0: [7, 7, 8, 11, 4, 7, 8, 6, 6, 7, 8, 6, 7, 7, 4, 8]
1: [7, 7, 7, 8, 5, 8, 7, 10, 5, 7, 7, 7, 7, 8, 5, 7]
2: [7, 5, 9, 5, 8, 7, 7, 7, 6, 7, 12, 5, 7, 6, 8, 7]
3: [4, 3, 5, 4, 13, 7, 9, 15, 9, 6, 5, 3, 7, 6, 7, 5]
4: [8, 8, 7, 7, 6, 7, 7, 7, 6, 8, 9, 5, 8, 7, 4, 7]
5: [6, 4, 15, 3, 2, 9, 8, 6, 5, 8, 5, 5, 6, 7, 14, 6]
6: [7, 9, 7, 8, 4, 6, 8, 4, 7, 6, 5, 5, 7, 9, 8, 8]
7: [7, 6, 6, 6, 8, 9, 9, 15, 5, 8, 7, 8, 7, 8, 4, 6]
8: [10, 9, 6, 6, 5, 8, 6, 6, 15, 6, 7, 12, 13, 7, 4, 12]
9: [6, 9, 5, 7, 5, 6, 6, 10, 4, 8, 7, 5, 8, 8, 4, 8]
10: [6, 6, 6, 9, 8, 8, 8, 10, 5, 8, 7, 7, 7, 7, 6, 7]
11: [6, 5, 5, 11, 5, 11, 8, 15, 5, 10, 5, 9, 7, 8, 8, 6]
12: [7, 7, 6, 6, 8, 8, 8, 7, 6, 7, 10, 5, 8, 6, 5, 7]
13: [7, 6, 8, 6, 9, 6, 6, 5, 7, 6, 5, 5, 7, 8, 8, 7]
14: [7, 7, 8, 4, 11, 5, 7, 6, 5, 8, 15, 6, 7, 6, 10, 7]
15: [12, 15, 6, 6, 3, 5, 7, 4, 7, 7, 15, 6, 7, 6, 5, 11]
16: [7, 6, 8, 6, 6, 9, 7, 6, 6, 8, 10, 5, 7, 7, 4, 6]
17: [6, 9, 6, 8, 6, 7, 8, 9, 4, 8, 6, 7, 7, 7, 5, 7]
18: [6, 6, 6, 9, 5, 8, 7, 10, 4, 9, 5, 9, 7, 9, 5, 6]
19: [8, 6, 7, 5, 11, 7, 6, 7, 10, 6, 6, 7, 9, 8, 4, 9]
20: [6, 9, 7, 5, 4, 6, 8, 5, 5, 8, 10, 10, 7, 7, 5, 7]
21: [7, 10, 5, 4, 4, 5, 7, 4, 6, 6, 5, 6, 8, 7, 15, 8]
22: [7, 4, 12, 10, 3, 6, 13, 4, 7, 7, 10, 5, 7, 4, 15, 9]

[7, 7, 7, 7, 9, 6, 7, 6, 7, 7, 5, 5, 7, 8, 12, 8] 13 6 21 10 2
[7, 6, 6, 5, 9, 6, 6, 6, 7, 6, 5, 5, 7, 8, 10, 7] 13 6 19 12 2
[15, 14, 7, 7, 2, 11, 7, 12, 15, 5, 3, 15, 15, 9, 2, 15] 8 19 1 4 17
[7, 6, 7, 6, 15, 6, 7, 5, 6, 7, 6, 5, 7, 8, 11, 7] 13 19 2 14 12
[7, 5, 8, 6, 14, 6, 8, 3, 6, 7, 5, 4, 6, 8, 9, 6] 13 19 2 12 10
[7, 5, 5, 8, 9, 9, 8, 11, 5, 7, 7, 7, 7, 6, 6, 7] 10 1 7 17 12
[15, 15, 8, 4, 3, 10, 6, 11, 15, 6, 12, 15, 15, 8, 6, 15] 8 15 19 20 4
[8, 5, 11, 7, 15, 5, 7, 3, 6, 6, 8, 8, 7, 8, 9, 7] 13 2 14 19 12
[9, 15, 8, 9, 3, 6, 7, 3, 7, 6, 10, 4, 6, 7, 5, 11] 15 6 0 4 20
[10, 7, 8, 6, 9, 7, 6, 6, 13, 6, 6, 9, 10, 8, 5, 10] 19 8 13 4 12
[6, 6, 7, 10, 5, 11, 8, 11, 4, 9, 5, 10, 7, 8, 5, 6] 18 11 1 10 17
[7, 8, 7, 6, 9, 6, 7, 5, 6, 7, 6, 5, 6, 8, 10, 8] 13 6 12 2 4
[7, 10, 7, 7, 4, 5, 7, 6, 6, 7, 5, 5, 7, 7, 6, 9] 6 17 4 9 0
[6, 6, 5, 3, 6, 3, 5, 9, 4, 8, 4, 3, 10, 15, 2, 9] 9 1 4 17 18
[7, 6, 11, 5, 9, 6, 9, 9, 5, 8, 10, 5, 6, 6, 9, 6] 2 14 12 16 10
[8, 4, 7, 5, 6, 7, 7, 6, 9, 6, 4, 6, 6, 7, 12, 7] 13 6 21 2 10
[13, 5, 5, 6, 9, 10, 5, 15, 15, 6, 6, 5, 10, 7, 5, 11] 19 8 7 3 1
[15, 12, 7, 8, 3, 9, 6, 5, 15, 5, 5, 15, 15, 10, 4, 15] 8 19 6 15 0
[11, 15, 7, 6, 2, 7, 6, 4, 10, 7, 15, 4, 6, 8, 4, 10] 15 4 20 16 12
[7, 8, 6, 5, 10, 6, 7, 6, 6, 7, 7, 5, 7, 7, 12, 7] 13 21 2 12 6
[6, 5, 5, 4, 15, 5, 6, 8, 7, 6, 4, 4, 9, 8, 4, 9] 19 13 3 12 10
[6, 6, 6, 10, 5, 12, 9, 11, 5, 10, 6, 12, 6, 10, 13, 6] 11 18 10 1 17
[6, 6, 6, 15, 8, 8, 12, 13, 5, 11, 5, 10, 7, 7, 15, 7] 11 10 18 17 1
[9, 7, 7, 6, 12, 7, 6, 7, 12, 6, 6, 8, 10, 7, 4, 10] 19 13 8 12 4
[9, 14, 6, 5, 6, 5, 6, 4, 6, 7, 7, 5, 7, 8, 8, 7] 6 4 21 13 20
[8, 4, 10, 5, 6, 6, 10, 6, 5, 7, 10, 4, 7, 5, 9, 7] 2 12 16 4 13
[7, 10, 7, 6, 5, 5, 7, 5, 6, 6, 6, 5, 7, 7, 8, 8] 6 13 4 17 9
[15, 15, 6, 5, 5, 9, 6, 8, 15, 7, 10, 15, 15, 7, 4, 15] 8 15 19 20 4
[8, 9, 9, 5, 12, 4, 6, 4, 9, 7, 7, 9, 8, 8, 5, 9] 19 13 4 12 20
[5, 4, 4, 14, 6, 8, 8, 11, 10, 11, 5, 15, 9, 5, 9, 8] 11 18 10 1 17
